In the data rows, 128 means zero.
Each row has a hidden score. How much does it go up from the first row of each pair to the second? 20 means little or no change, 40 a big rise and 0 a big fall. The score is a weighted sum of the row's numbers plus the product of two more (or one squared), each taken from its middle value.
[154 120  81  76 171 141  90 153  91 118 140 149  77 133 159 146  94 153 160  62  84]
[130 125  84  80 131 133 129 151  85 128 128  88  93 126 155 137 146 146 161  79 123] ~ 26
[137 115  90  87 119 137 161 151  99  97 138 117  87 137 164 142 167 161 148  78 174]
[110 130  96  97 144 123 121 155 107 143 132 144  97 140 166 141 107 153 136 101  77] ~ 17
[102 123 108  88 120 126 145 159 106 139 143 139  90 152 179 134 112 171 130  98 100]
[151 124 113 109 106 120 151 157 116 121 140 151  96 141 180 135 130 179 116 101 122] ~ 16
[ 77 149 104 101 127 144 124 135 140 122 135  97  85 141 160 180  93 149 141  92 173]
[129 171  82 124 101 158 136 130 148 123 119 121  96 143 139 174 146 140 161  87 129] ~ 20
[105 174  91 133 154 154 122 134 148  79 131 121 120 135 143 163 144 134 151  96 109]
[112 162 101 118 121 161 110 118 130 125 148 111 116 119 126 184 121 130 151  89 130] ~ 25
[114 155  94  95 158 147  98 148 147 102 155 112 103 129 142 190 109 136 150  97 141]
[125 159  97 105  88 144 119 145 152 142 146 126 101 126 168 191 103 147 166 104 115] ~ 20
[109 157 111 134 116 148 132 132 138  71 157 104 128 140 161 176 125 140 137 110 104]
[139 153 123 118 124 146 131 142 141 170 163 194 123 141 166 183 119 164 128 121 116] ~ 26
[113 157 124 138 184 146  86 146 156  84 164 111 115 139 192 184 136 159 134 126 147]
[155 170 123 157 127 152 175 146 146 124 135  91 154 135 180 181 116 142 150 134 139] ~ 21
[ 97 166 124 163 143 158 160 143 152 158 161 141 140 154 171 175 119 172 136 134 126]
[182 140  94 144 187 163 154 123 136 148  91 146 146 149 124 124 119 138 150 117 149] ~ 24
[120 142 102 154 166 154 130 123 131 132  95 147 145 150 120 128 112 151 133 121 117]
[144 137 105 164  98 152 123 121 140 138 116 148 151 162 141 141 104 157 137 132 127] ~ 24
[106 141 110 146 113 140 170 157 115 186 127 113 122 122 165 136 149 173 117 127 156]
[153 126 130 139 129 138 131 155  99 154 102  97 148 104 124 113 105 126 114 143 114] ~ 19
[155 125 125 130 107 135 142 160 103 117 114 128 137 119 141 112 146 151 114 144 105]
[105 124 128 134 123 126 122 161 112 126 133 122 128 122 147 113 145 147 102 131 122] ~ 18
[ 85 131 127 145 120 127 156 160 115 118 120 141 135 125 143 119 127 132  97 154 150]
[126 157 103 131 130 150  82 158 128 115 105 121 109 117 140 140 149 157 120 118 157] ~ 27
[138 165 111 150 123 146 113 147 128 104 107 125 118 140 155 155 126 144 119 136 114]
[132 169 124 172 163 143 125 135 128 134 112 140 139 142 168 156 148 161 122 132 118] ~ 20
[ 85 129 144 143 146 126 145 165  98 139 111  96 128 138 156 101 150 144 118 145 149]
[ 97 129 141 146 159 122 116 168  96 155 109 164 127 132 165 129 142 145 117 160 131] ~ 21
[127 138 140 169 128 121  88 155  90 155 112 101 141 152 171 121 101 147 112 163 141]
[127 156 156 178 119 101 131 156  93 139 105 132 151 166 188 146 121 175 125 180 142] ~ 15
[117 144 155 197 165 118 113 154 100 146 119 118 138 153 187 144 124 159  96 174  97]
[153 124 147 125 138  93 132 146 110 140 132 115  84 107 165 129 123 160  98 148 120] ~ 20
[ 98 142 157 161 169  92  89 152 106 114 124 129 114 112 168 130 105 143  93 157 119]
[163 132 146 109  93  87  86 110 104 117 134 158 102  92 144 162  82 137  98 138 157] ~ 22
[132 139 149 123 139  79 133 114 120 149 136 116  98  98 166 165 150 146 101 143 120]
[151 144 162 127 123  77 111 112  98 110 136 131 102 100 167 175 150 155  99 152 101] ~ 17
[ 87 109 175 116 133  89  88 105 106 136 153  93 133 104 137 129 134 126  92 146 140]
[120 110 165 132 111 102 137 110 112 141 167 160 125 105 129 121 141 107  68 132 107] ~ 30
[120 107 188 124 103 102 152 111 123 193 144 113 148 100 102 116 151  93 101 140 138]
[130 111 193 142  90  94 131 100 119 105 163 186 161 110 108 123  98  99  98 145 129] ~ 24
[118  95 205 115 116 103  91  97 129 180 157 115 153 115  85 102 102 100 125 121 117]
[132  90 199  94 129 110 135  80 138 114 176 140 170 103  68 109 120  88  95 108 119] ~ 30
[165  90 188  90 172 103 144  89 142 136 178 162 152  97  86 116 120 104  91 106 121]
[136 125 145 112 140 129 135 115 119 141 156 154 122 104 102 132 110 116 113  91 112] ~ 5
[114 128 145 120 102 126 140 118 113  99 139 144 131  99 110 136  98 113 116 109 117]
[131 121 141 111 126 127 181 124 128 109 155  77 116 115 127 143 164 132 105 105  93] ~ 22
[160 135 158 139 115 122 132 119 122 127 138 140 137 124 138 155  53 126 113 119 139]
[114 138 146 125 139 114 136 125 126 130 149 154 122 126 153 152 103 151  97 124 146] ~ 22
[114 134 158 137 152 110 138 128 135 124 160 140 125 111 156 157 188 129  88 129 110]
[148 163 123 150 106 147 135 136 140 174 129 116 112 131 134 153 157 142 136 112 157] ~ 15
[141 158 136 158 134 145 163 143 140 151 144 136 122 125 140 151 170 149 122 121  96]
[158 153 120 136 145 144 132 130 121 106 149 126 131  96 135 168 109 159 100 121 107] ~ 22
[123 166 119 146 155 164 178 126 130 135 139 102 148 117 121 168 122 121 130 120 112]
[140 168 128 158 114 155 122 135 125 112 147 114 139 137 134 177 115 127 124 135 127] ~ 20
[124 156 143 138 190 157 135 127 114 104 168 124 141 128 148 177 138 138 125 124 140]
[102 132 126 107 108 143 126  97 110 106 125 107 153 116 109 141 122 110 125 115 136] ~ 24
[154 128 119 102 124 136 131 110 117 114 133 154 125 121 121 143 105 143 125 114 114]
[135 123 127 112 108 140  58 118 118 119 142 164 132 126 131 131  93 136 110 107 109] ~ 18
[107 110 140 108 152 115 136 102 111 122 147 164 142 117 112 113  96 109 138 121 111]
[132 111 148 113 170 111 127 111 111 120 147  85 115 125 127 125 100 128 131 124  98] ~ 12
[117 109 153 113 131 111 141 107 111 127 149 154 131 132 138 115 124 139 123 121 132]
[ 95 123 159 126 109 107 143 103 108 167 139 134 135 154 148 137 115 153 122 128 115] ~ 17
[149 129 155 150 119  98 135 106 114 144 138 152 143 142 155 140 138 135 109 140 175]
[141 119 153 126 116 108 125 114 122 123 155  69 126 139 160 133 174 143 108 134 103] ~ 20
[ 86  87 165 117 143  85 113 118 107 151 172  99 109 129 142  95 111 119 116 140 144]
[150 102 138 144 114 105 127 150  86 132 153 149 120 112 132  84 119 119 146 143  82] ~ 22
[119  95 147 139 184  86  83 152  91 153 165 131 100 132 146  78 123 138 164 143 127]
[137  90 141 115 123  80 130 123 106 104 140 136 140 110 112  88 129  97 171 146 142] ~ 26
[172 103 136 117 127  80 113 128 110 126 124 122 131 120 134 104 112 112 170 160 150]
[144  94 131  94 154  88 122 139 111 132 148 106 105 120 143 102 164 112 152 143 148] ~ 22
[144  97 144 105 121  90 148 131 113 141 163 115 100 128 129  91 112 124 141 141 137]
[144  99 150 118 147  89 134 131 114 138 157 126 103 123 151  98 156 135 127 147  82] ~ 26
[ 99 127 119 118 156 114 118 145 113 155 129 139 101 116 150 139 115 129 115 149 118]
[115 132 128 137 151 116 108 145 113 140 140 123 119 102 150 126 133 137 118 159 115] ~ 17
[140 137 114 138 108 113 127 140 121 125 133 138 115 110 160 140  99 123 115 156 113]
[126 128 128 140 133 105  99 149 123 153 145 118 104 131 175 136 125 156 102 159 119] ~ 16
[139 140 128 151 113 122  91 142 133 123 149 163 113 116 158 134 110 141 122 168 144]
[127 148 132 166 135 119 120 131 132 159 129 137 111 120 171 134 163 160 119 170 123] ~ 20
[161 161 137 167 125 106 110 144 137 145 115 129 107 107 180 160 149 131 118 193 153]
[126 171 118 176 147 134 106 132 158 127 136 120 110 127 144 164 162 131 139 178 156] ~ 22
[125 179 126 184 135 135  94 137 158 159 140 133 100 123 153 175 134 137 141 176 142]
[125 180 135 206 112 131 142 125 173 135 160  98 118 140 134 158 118 115 152 175 156] ~ 22
[115 187 127 207 120 148 141 130 177 164 143 109 114 147 135 166 121 110 169 162 120]
[131 153 120 131 158 130 114 117 144 109 132 143 118 114 105 132 138  87 166 153 130] ~ 25
[124 146 130 147  75 133 167 122 147 103 143 121 119 125 116 128 148  95 162 147 147]
[100 159 122 155 110 130 131 112 170 146 148 141  98 136 103 150 138  91 176 148  86] ~ 31
[157 162 127 154 109 127 141 122 176 137 156 131  99 124 111 153 143  85 168 148 124]
[126 175 120 153 115 136 117 136 193 119 127 117  93 140 113 163 144  87 205 139 166] ~ 11
[174 148 134 137 139 111 130 126 170 115 137 131 103 115  94 135 145  89 197 140 126]
[169 128 135 106 139 107  99 117 149 181 142 126 119 107  73 132 132  61 180 116 141] ~ 15
[127 131 135 111 101 111 109 114 161 113 144  85 115 100  95 136 116  73 176 120 153]
[165 131 140 116 123  98 119 118 160 122 147 115 114 105 101 141 114  83 160 124 150] ~ 22
[126 136 119 118  94 134 103  97 148 136 132 112 112 137  82 124 144  89 155 116 108]
[123 118 128  99 137 126 146  90 142 120 140  51 128  98  67 129  98  46 184 128 131] ~ 24
[163 124 125  95 128 123 120  93 138 121 144 130 110 112  74 123  96  74 164 123 135]
[155 121 133  92 127 117  90  90 156 118 143 162 115 122  63 126 140  84 172 110 122] ~ 21
[189 122 123  97 159 118 152 103 157 110 134 147 112 119  77 126 127  86 162 106 147]
[121 123 130 102 128 115  96 100 158 130 150 100 101 128  95 130 112 108 161 113  95] ~ 11
[134 149 106 135 160 138 120  93 153 137 134 105 106 116  88 135 127  88 164 116 176]
[171 151 105 115 173 133 156 114 158 109 128 138  97 117 108 149 122  97 170 127 120] ~ 26
[105 164  96 132 152 131 124 117 176 183 113 135 102 113 116 140 100 111 173 134 146]
[116 160 101 143  77 131 116 118 162 117 125 142  93 125 115 143  81 122 165 132 151] ~ 17
[147 171 113 155 164 130 155 111 161 127 124 140 116 115 120 134 110 109 152 140 107]
[ 67 158 120 174 139 132 158 108 160  91 130 105 124 139 121 137 132 124 140 137 132] ~ 12
[168 157 107 139 183 140 125  88 163 108 139 144  96 152 120 151 128 140 136  99 113]
[148 153 122 128 171 141 116  86 141 136 164 154 132 144 134 147 123 159 121  87 119] ~ 17
[127 126 121  93 115 109 134  92 121 151 155 131 118 114 128 138 136 152 132  86 117]
[114 128 123 108 115 115 101  88 123 139 160 125 111 124 121 136 117 137 115  99  89] ~ 19
[ 91 137 128 112 155 110 111  97 123 162 152 138 117 122 139 144  79 152 118 107  96]
[146 127 134 102 139 111 138 110 133 144 163 126 110 113 148 143  76 148 102  86 116] ~ 21
[124 102 103 122 137 137 176 112 101 101 117 146 121 131 129 103  99 151 117 106 117]
[145 112 108 118 108 137 135 120  97 159 117 126 118 123 133 108 143 135 111 110 158] ~ 24
[133 117  89 129 138 140 123 142  99 128 117 145 132 144 135  93 109 146 141 101 108]
[106 114  99 135  89 134 115 143  99 152 114 147 123 166 152  93 151 170 139 113 158] ~ 25
[107 111 106 112 181 132 115 122  94 132 105 144 150 135 104  97 124 129 139 118 188]
[159 116 109 118 144 126 131 119  99 153 113 125 150 135 124 107 102 139 145 117 154] ~ 18
[122 104 113 120 150 133 138 126 105 118 122 149 128 143 121 101 137 152 121 114 134]
[118 109 120 125 141 125 168 124 106 110 117 101 133 145 146 116 124 152 125 124 106] ~ 20
[141 127 125  97 126 115 130  88 113 132 138 147 140 105 107 128 144 116 118 107  81]
[105 124 129 109  96 111 108  93 108 124 134 131 121 108 122 124 140 116 114 116  91] ~ 16
[ 88 115 112  96 105 116 136 111 119 122 149 167 104 104 135 134  89 133 106 114 116]
[119 146 110 114  61 120 108 106 123 129 133 160 107 115 120 141 110 117 145 112  97] ~ 16
[128 136 108 122 133 131 108 108 134 119 132  88 101 138 121 149 140 121 133 117  66]
[159 156  98 129 105 136 157 108 137 147 123 113 130  99 108 149 136 128 128 119 156] ~ 27
[136 162 102 130 119 134 126 108 148 115 128 147 104 118 126 167 140 142 125 122 109]
[105 166 107 153 116 128 115 103 141 117 115 132 113 116 129 164 151 134 128 130 176] ~ 31
[129 170 108 139 134 126 149 115 153 125 133 182  98 115 148 160 179 129 113 132 129]
[ 79 159 111 149  79 130 146 119 149 141 147 129 100 122 148 162 134 154 106 134 131] ~ 8
[ 98 167  95 113 120 134  85 115 134 100 138 134  72  97 145 197 124 148 101 115 164]
[134 177 102 111 141 159 138 101 104  91 162 122  93 101 135 201 115 142 119 106 127] ~ 16
[135 146 107 110 124 153  68 111  93 119 138 154 118  88 121 145 108 102 138 125 158]
[118 141 112 118 127 151 134 107  89  97 144 112 122 102 115 143 146 108 129 105  99] ~ 13
[102 135 111 114 142 136 163 119  98 176 149  81 103 116 128 143  85 131 122 110 116]
[ 96 143 118 118 164 139 142 125 105 147 161 109 110 105 143 155 134 133 127 122  48] ~ 24
[127 146 118 113 128 134 103 131 112 112 146 100 109 100 147 151 138 129 128 123 140]
[118 156 116 134 113 121 172 130 109 112 132 136 105 105 156 162 123 135 127 146 129] ~ 18
[118 158 125 144  99 133 131 131 115 163 141 128 116 119 158 159 103 139 100 132 144]
[131 164 111 153 117 138 178 138 117  65 147  98 107 116 167 153 130 127 139 142 137] ~ 26
[105 159 119 149 122 142 144 145 126 119 150 106 110 130 164 165  89 156 135 145 139]
[136 158 126 154 125 142 161 139 120 121 148 100 106 134 166 156 155 148 121 144 148] ~ 21
[124 159 141 148 132 118 127 112 123 116 149 137  92  99 123 167 121 107 127 145 158]
[139 157 142 149 116 127 124 104 113 115 160 148 115  74  87 143 135  63 132 127 146] ~ 20
[ 98 143 147 118 152 103 147  99 122 162 145 126  84  89  96 135 144  91 142 127 112]
[140 145 146 125  75  96 150 100 121 116 153 127  88 108 115 144 154 100 144 130  95] ~ 19
[147 143 151 112  79 100  84  81 126 146 157 161 108 110  96 139 153  79 162 116 158]
[137 133 149 122 135  99 132  76 128 106 151  99  87 110  97 134  93  95 152 129 143] ~ 22
[131 149 165 132 152  96 106  69 136 113 169 124 102  99  77 133 167  51 140 127 144]
[143 140 165 134 106 104 122  68 136 106 181 159 109 118  83 129 100  64 170 113 180] ~ 18
[125 136 159 124 104 102 140  87 142 122 192 142  93 115  90 124 133  77 143 108 131]
[138 113 149  89 136 107 148  81 147 118 184  93  87 111  75 107 129  69 135  92  97] ~ 24
[133 132 129 114 123 131 172  91 133 151 141 134 109 120  66 119  71  98 144  93 163]
[116 131 131 116 116 140 124  95 134  93 145  93 106 135  88 115  97 108 135  92 120] ~ 19
[140 127 137 138 119 134 111 100 134 116 139 151 117 134 107 119  89 119 135 108 102]
[ 82 145 136 148 152 125  94  99 135 131 137 127 129 137 113 131 136 108 130 125 103] ~ 21
[137 141 136 155 117 123 125 104 132 149 148 113 114 130 125 128 166 105 119 124 141]
[121 137 136 150 152 112 180 106 140 158 146  99 101 132 138 137  86 136 113 128 129] ~ 21
[150 133 139 146 133 122  98 114 141 155 166 137 105 138 145 137 105 130 112 127 138]
[ 95 144 151 159 131 114 135 115 146 127 152  97 118 141 146 143 129 120 107 131 116] ~ 22
[109 119 143 137 112 121 101  86 156 156 131 141 120 152 115 110 113 114 120 112 168]
[103 117 143 137 112 117 133  87 148 141 144 128 124 167 126 117 130 129 119 105 110] ~ 23
[136 110 167 111 161 111 106  79 143 119 147 117 136 142 109 125 159 114 133 113 149]
[150 106 167  97 131 110 126  88 140 141 182 102 144 128 111 126 140 125 137  96 134] ~ 19
[111 100 157 101  93 117  94  96 143 140 187 133 139 128 106 128 134 119 107  93 104]
[141 119 168 111 104 106 134  93 141 118 181 140 143 127 122 128 100 105 106  95 125] ~ 28
[113 105 174 104 157 100 127 104 149 170 176 117 138 110 116 114  94  87 108 117 153]
[143 130 128 102 102 118 120 143 136 136 125 110 109 123 138 134 180 137 134 121 141] ~ 9
[125 132 136 129  97 135 113 134 124 158 141 119 134 120 144 125 178 133 124 116 160]
[133 126 147 128 139 130 152 136 128 151 150 146 123 134 150 124 137 130 118 110 132] ~ 23
[ 96 116 149 117 130 111 128 105 133 136 152 129 145  92  93 117 162  96 127 130 110]
[195 120 144 131  84 117 129 121 141 132 139 135 139  97  95 116 139 128 119 139 117] ~ 18
[132  82 142 122 108 120 152 180  77 118 151 148 122 160 142  87 133 149 156  78 109]
[192  81 141 119 106 121 116 185  81 152 153 165 112 169 153  90 113 171 138  81 117] ~ 17
[126  83 149 127 118 123 114 179  92 106 163 105 111 171 167  90 136 178 121  82 102]
[139  99 127 119 151 136 107 193  91 178 139 126 111 164 168 105 132 160 154  56 111] ~ 18
[123  91 110 138 126 121 130 176  94  82 116 105 107 160 137  63 137 165 163  78 111]
[151  89 113 136 112 117 154 180  86 125 126 153 114 176 167  70 119 186 153  84 127] ~ 14
[132 102 117 108 106 102 105 152 109 130 128 116  95 130 132 107 148 143 144  99 131]
[173 105 124 108 116 104 161 147 112 162 131 104  82 127 144 104 126 147 139 102 101] ~ 21
[108 116 131 119 128 101 159 154 112 114 129 113 108 126 150 105 114 143 115 116 146]
[154 119 134 118 108 100 145 155 119 129 131 132 106 121 162 125  87 155 125 116 167] ~ 18
[ 93 126 134 123  56  98 154 152 120 108 131  88  95 124 160 120 102 145 115 123 134]
[105 126 120  95 117  88 116 130 139 145 115  86  89 124 150 134 171 144 126 112 102] ~ 22
[143 116 125  94 130  82 142 133 138 144 137 149  80 121 153 125 144 146 108 110 156]
[134  97 118 110 105 100 112 144 127 138 106 145 104 140 143  93 142 116 136 132 147] ~ 18
[123 110 116 106 130  97 151 135 131 141 121 122 108 134 152 107 137 118 135 145 138]
[156 100 124 107 103  90 141 146 134 121 128 153  91 146 162 111  90 134 125 130 166] ~ 15
[126 108 131 111 164  94  86 144 132  98 131 121  83 139 178 113 107 134 112 147 117]
[ 88 113 138 134 133  91 108 144 134 127 131 135  86 141 182 117 121 147 111 143  75] ~ 26
[ 98  96 130 109 165 106 111  97 143 114 124 164 109 150 138 111 108 109 121 124 137]
[132  90 137 120  86 107 163 100 144  94 127 109 128 146 135 116 163 119 112 126 107] ~ 15
[136 109 167  86 133  74  86  88 177 123 159 134 125 109  68 124 122  62 186 118 118]
[144 115 170 101 101  76 110  89 176 154 162  90 129 113  89 133 161  74 179 130 103] ~ 14
[136  94 166  80 127  72 114  70 170 133 168 125 129 126  86 114  89  83 173  89 173]
[ 85  75 186  76 108  57 125  84 169 118 170  74 133 121  79 105 103  76 188 110 154] ~ 21
[156  84 172  85 171  59 107  93 168 139 178 160 139 120  92  96 153  79 174 106 150]
[125  80 178  75 132  60  94  96 166 124 180 150 117 121 106 100  91 101 162 102 153] ~ 6
[121  82 178  75 106  65 120  98 169 151 184 149  98 116 103 102 121 102 148 102 117]
[127  87 180  81 119  61 114 104 169 151 177 152 104 120 129 106 123 103 153 110 176] ~ 9
[107  89 179  96  81  62 108  99 165 129 184 117 105 124 131 104 206 111 137 116 139]
[142  97 171  91 127  57 116 111 175 156 175 120 101 124 137 113 131 122 129 119 139] ~ 30
[ 91 101 182 113 156  62 109  96 170 138 188 155 111 107 141 115 118 114 115 124 110]
[ 76 104 141  89 141  85 176 110 140 152 150 143  98 113 120 128 128 100 146 136 133] ~ 19
[162 116 155 114 145 107 117 118 141 120 148 171 109 130 130 126 143  96 152 134 113]
[139 101 168 110 111 105 142 101 113 131 172 110 136 139 128 142 126  99 152 136 121] ~ 3
[111 112 174 107  81 102 144  96 121  99 189 134 133 110 111 147 124  78 162 149  90]
[126 113 173 105 101 107 124  76 122 106 182 113 148 125 117 162 126  77 158 124 176] ~ 7
[112 116 178 104 157  97 159  92 123 161 179 135 148 129 128 156 136 107 153 128 142]
[148 117 172 101 163 108 112 101 132 114 192 180 135 127 127 161 136 105 142 121 105] ~ 28
[148  97 129  81 135 121 127 120  79 126 152 106 120 104 128 139 149 105 116 141 118]
[112 129 122  98  84 125 140  97 102 138 140 174 117  74 121 154 161  88  90 141 123] ~ 23
[ 93 118 112 107 150 144 103 120  86 141 137 124 146 100 103 137 152 125 126 149 136]
[190 121 109 114 131 141 148 120  90 122 136 118 149  93 132 149 124 133 117 150 108] ~ 19
[126 124 116 133 125 145 133 111 102 114 142 197 133  99 127 148 110 125 103 144 135]
[169 140  90 102 144 141 108 115 113 104  95 143 135  88 114 147 143 112 126 142 128] ~ 24
[ 96 116  91  81 139 135 146 104  89  79 106 146 130  82 108 162 139 121  98 138 113]
[142 136 109 108 133 126 123  93  83 125  97 132 147  83 121 163 140 124 110 153  87] ~ 20
[131 116 118  85  89 137 130 107  90 152 111 124 148  77 100 142 109 117 122 145 144]
[159 110 115  92 159 131 147 105  86  64 111 160 143  83 113 149 101 134 117 138 148] ~ 22
[ 98 126 120 110 158 120 153  99  95 109  99 118 148  79 128 154 150 109 125 159 149]
[113 129 117 117 141 119 119 103 103 146 109 114 142  90 126 154 137 114 116 153 125] ~ 16
[131 127 128 110 145 115 152 111 104 123 125 136 135 116 139 149 131 141 107 143 130]
[112 128 130 116 116 114 107 132 109 103 124  93 116  93 150 168  87 131 101 149  84] ~ 18
[121 123 131 126 117 117 113 115 106 160 135 161 134 107 153 161 146 142  87 155 152]
[112 128 124 119 105 111  65 125 117 102 143 128 104  94 150 164 129 142  86 151 130] ~ 23
[115 138 130 122 112 107 142 130 127 130 125 120  94  98 183 178 131 144  94 159 104]
[172 153 117 134 149 130 131 121 148  92 139 104 106 114 142 170 133 114 148 141  60] ~ 23
[114 156 116 164 142 141 140 124 139 161 132 121 122 124 129 165 143 116 155 145 135]
[147 129 110 153 140 138 136 142  96 165 112 143 157  97 116 133 126  95 145 196 104] ~ 23
[127 120 116 142 132 134 123 163 109 137 122 115 128 120 121 111  99 123 173 182 145]
[114 156 108 162 132 144 117 133 134 125 116  96 133  95 109 134  93  97 144 172 148] ~ 24
[129 169 102 153 137 129 128 121 156 156 124 123  93 111 108 146 100 111 164 150 111]
[104 143  99 120 146 126 151 126 116 106 123 127 116  81  95 138 112 103 134 146 164] ~ 22
[153 163  99 141 135 135 149 119 120 121 109 152 112  89 106 138 124  88 164 150 122]
[129 162 106 143 119 141 138 122 121 101 123 130 114  94 100 133 102 101 152 152 101] ~ 18
[100 150 107 138 114 122 138 133 133  72 121 100 102 102 133 139 157 121 156 149 149]
[113 138 110 146 143 141 132  92 111  81 103 126 142 108  81 117  96  85 132 144 102] ~ 17
[172 146  95 126 124 144 121  96 131 122 112 136 108 120  99 131 122  92 140 134 114]
[148 152  99 135 114 137 142 105 123 160 114 130 106 121 107 130 137 107 131 135 132] ~ 18
[122 147 102 151 142 135 108 101 125 175 113 168 100 122 123 153  92 118 127 140 147]
[147 135 114 119 149 127 141 102 110 131 108 142 139  97 103 128 143  89 139 150 124] ~ 23
[124 138 107 117 137 120 172 117 123 141 112 153 103  97 126 137  87 103 136 152 161]
[127 140 119 129 113 127 155 102 115 131 107 162 119 113 112 127 109  92 126 145 153] ~ 17
